In the rows, 128 means zero.
One turn moves each row of this set onto another row. After a few examples, where does it send each row asked below?
J475: [140 164 115 101 155 136 121 166 106 121 140  83 155 144 136 135 117 141
 129  98  96 154 147 129 113 127 128 159]
J204: [118 159 123 107 168 135 117 139 144 145 127 145 172 137 150 124 139 178
 126 122 123 171 169 164 145 150 136 130]
J570: [141 166 112  97 153 129 126 170 104 115 140  90 154 138 131 138 114 146
 133 106  98 150 144 127 106 134 127 161]
J903: [128 201 132 100 168 135 128 177 106 115 122 123 148 128 148 121 128 164
 141  79 111 145 176 142 123 118 132 152]
J187: [138 145 132 116 170  97 126 143 141 128 145 138 150 153 131 148 131 179
 134 118 123 160 154 167 131 148 145 119]
J951: [135 169 112 125 146 121 145 145 110 122 130 125 129 119 115 119 131 169
 135 152 104 152 170 154 138 159 130 156]
J372: [126 168 142 114 149 136 152 151 112 137 147 113 130 142 167 140 126 168
 124  79 146 171 165 146 124 131 143 145]
J722: [127 203 131 103 165 137 129 180 104 109 125 123 141 127 150 120 131 168
 138  91 114 155 176 133 122 119 126 153]
J906: [132 162 119 123 156 122 144 149 112 118 136 113 130 119 118 115 139 171
 132 155  93 159 169 156 131 158 125 153]
J305: [131 147 116 107 171 138 120 135 132 128 126 126 154 120 154 119 141 183
 149 106 106 181 158 129 159 123 117 143]
J110: [146 182 124 108 182 128 144 172 123 122 145 150 135 145 127 118 144 159
 131  99 117 135 151 169  95 133 124 164]
J923: [144 140 109 128 175 102 128 149 128 121 142 134 139 132 107 134 153 177
 131 137 106 164 159 151 122 122 153 145]
J173: [134 165 104 118 147 115 124 129 113 124 134 105 133 130 148 123 117 187
 140 128 111 159 159 129 150 151 106 133]
J360: [150 139 111 125 169 102 140 148 122 115 138 136 138 131 103 135 148 168
 133 137 109 156 159 150 131 125 153 152]
J217: [144 151 122 100 158 129 140 146 132 132 162 123 152 137 141 144 123 154
 112  81 112 145 132 160 104 112 136 150]
J35: [136 158 101 122 148 117 128 128 112 122 134 107 129 123 150 123 116 184
 159 129 105 160 157 137 147 147 114 135]
J66: [124 171 143 116 148 150 138 155 110 138 149 114 128 138 171 133 130 165
 117  84 139 174 164 139 126 128 142 147]
J223: [129 168 142 118 154 142 145 152 114 143 145 118 127 139 165 138 132 158
 124  79 147 166 165 147 124 127 142 144]
J673: [131 149 104 106 172 135 119 130 128 131 122 129 156 121 156 114 140 182
 142 119 106 174 157 131 153 122 118 146]
J954: [138 185 125 106 183 127 141 175 115 134 142 149 134 145 127 123 139 164
 134  97 117 130 153 159  94 133 117 157]
J155: [135 154 109 105 169 140 114 130 125 136 128 132 158 129 153 113 139 183
 135 114 106 171 156 128 163 119 115 143]
J886: [127 159 128 108 167 142 112 141 140 144 133 147 172 146 142 126 140 172
 126 115 119 169 167 163 152 150 141 130]
J23: [150 141 119 123 172 100 138 150 130 117 144 132 129 133 107 138 153 173
 138 138 111 165 156 150 122 127 144 150]
J98: [149 164 107  94 154 134 130 167 101 115 139  85 151 140 138 137 119 149
 135  99  97 159 139 128 117 128 127 159]
J50: [138 142 120 118 165  97 115 142 144 135 145 138 149 154 135 148 136 181
 137 120 123 164 156 161 130 142 152 112]
J937: [132 150 126  96 157 130 146 147 137 135 154 121 147 134 145 140 124 152
 115  89 105 144 137 154 101 106 131 157]
J522: [147 140 127 123 164 106 119 148 137 131 145 140 152 155 127 149 134 172
 137 117 122 154 157 162 136 143 156 114]
J617: [130 150 128 100 159 137 134 147 131 134 160 126 157 135 148 142 117 152
 117  83 111 141 137 157 104 108 130 148]
J668: [127 157 128 108 171 145 113 141 143 143 134 142 166 135 148 119 143 175
 128 120 119 165 177 166 143 144 145 126]
J557: [144 160 112  94 158 137 123 168 112 117 140  84 154 143 133 137 120 146
 138 100  93 158 151 130 106 126 128 165]
J29: [138 135 105 125 169 102 140 152 127 122 134 136 133 132 103 130 143 167
 143 135 109 159 155 150 126 126 150 152]
J908: [133 163 110 133 151 121 138 143 112 120 133 118 133 118 115 118 132 173
 139 151 103 159 176 160 129 161 134 150]
J412: [132 201 126  96 159 143 132 179 110 110 122 125 149 127 149 115 135 167
 136  80 109 159 171 142 128 123 133 152]
J97: [132 163 115 116 151 120 127 136 108 119 134 106 132 130 151 118 115 189
 157 124  97 163 156 141 152 153 107 133]
J73: [152 166 122 115 163 138 141 170  96 134 147 107 114 159 141 131 137 158
 134 110 133 162 150 145 106 167 132 161]
J560: [129 197 132 100 165 138 134 180 108 107 121 120 150 129 149 119 134 166
 140  85 110 150 182 143 119 126 136 152]
J36: [130 166 108 126 155 119 144 148 115 125 126 122 131 112 118 117 136 171
 134 148 108 152 173 147 130 164 127 150]
J87: [141 165 109 115 144 123 125 132 111 126 132 113 126 127 153 123 118 182
 150 128 103 152 153 130 155 148 109 134]
J105: [143 155 124 124 169 139 142 172 101 138 150 112 120 160 135 137 136 153
 133 110 139 164 152 139 103 163 132 163]
J667: [130 157 108 102 168 135 106 129 138 133 128 127 154 131 148 114 135 182
 139 116 108 174 160 130 156 114 120 145]
J184: [146 160 122 118 167 138 138 167  99 140 154 103 120 165 141 136 135 164
 136 104 132 167 153 143 103 161 122 158]
J806: [140 182 128 105 185 134 146 171 121 129 142 149 134 143 137 121 143 171
 129  97 115 133 158 162  92 138 116 158]
J42: [121 153 134 110 174 138 124 140 146 135 127 141 173 133 148 128 143 170
 123 114 116 173 169 165 145 151 138 131]
J763: [146 166 124 121 168 139 140 174  99 144 148 104 118 159 139 132 138 156
 135 105 136 165 156 135 107 159 121 158]
J894: [138 134 121 126 163 103 126 144 131 133 147 137 152 155 132 140 130 178
 138 118 127 157 158 169 131 141 154 113]
J527: [128 170 142 113 149 144 140 150 116 139 144 121 127 139 169 137 130 164
 119  71 138 171 160 150 128 138 145 143]
J788: [140 174 127 114 187 132 141 176 123 125 146 154 137 145 133 125 142 162
 138  95 122 135 155 163  95 128 121 156]
J5: [133 150 125 104 160 129 144 147 130 138 154 121 153 137 143 140 120 145
 108  88 109 139 132 156 102 112 132 151]

J184 moves to J557
J527 moves to J217
Where do these go?
J763 moves to J475
J886 moves to J522
J906 moves to J97
J673 moves to J204
J29 moves to J36
J66 moves to J617

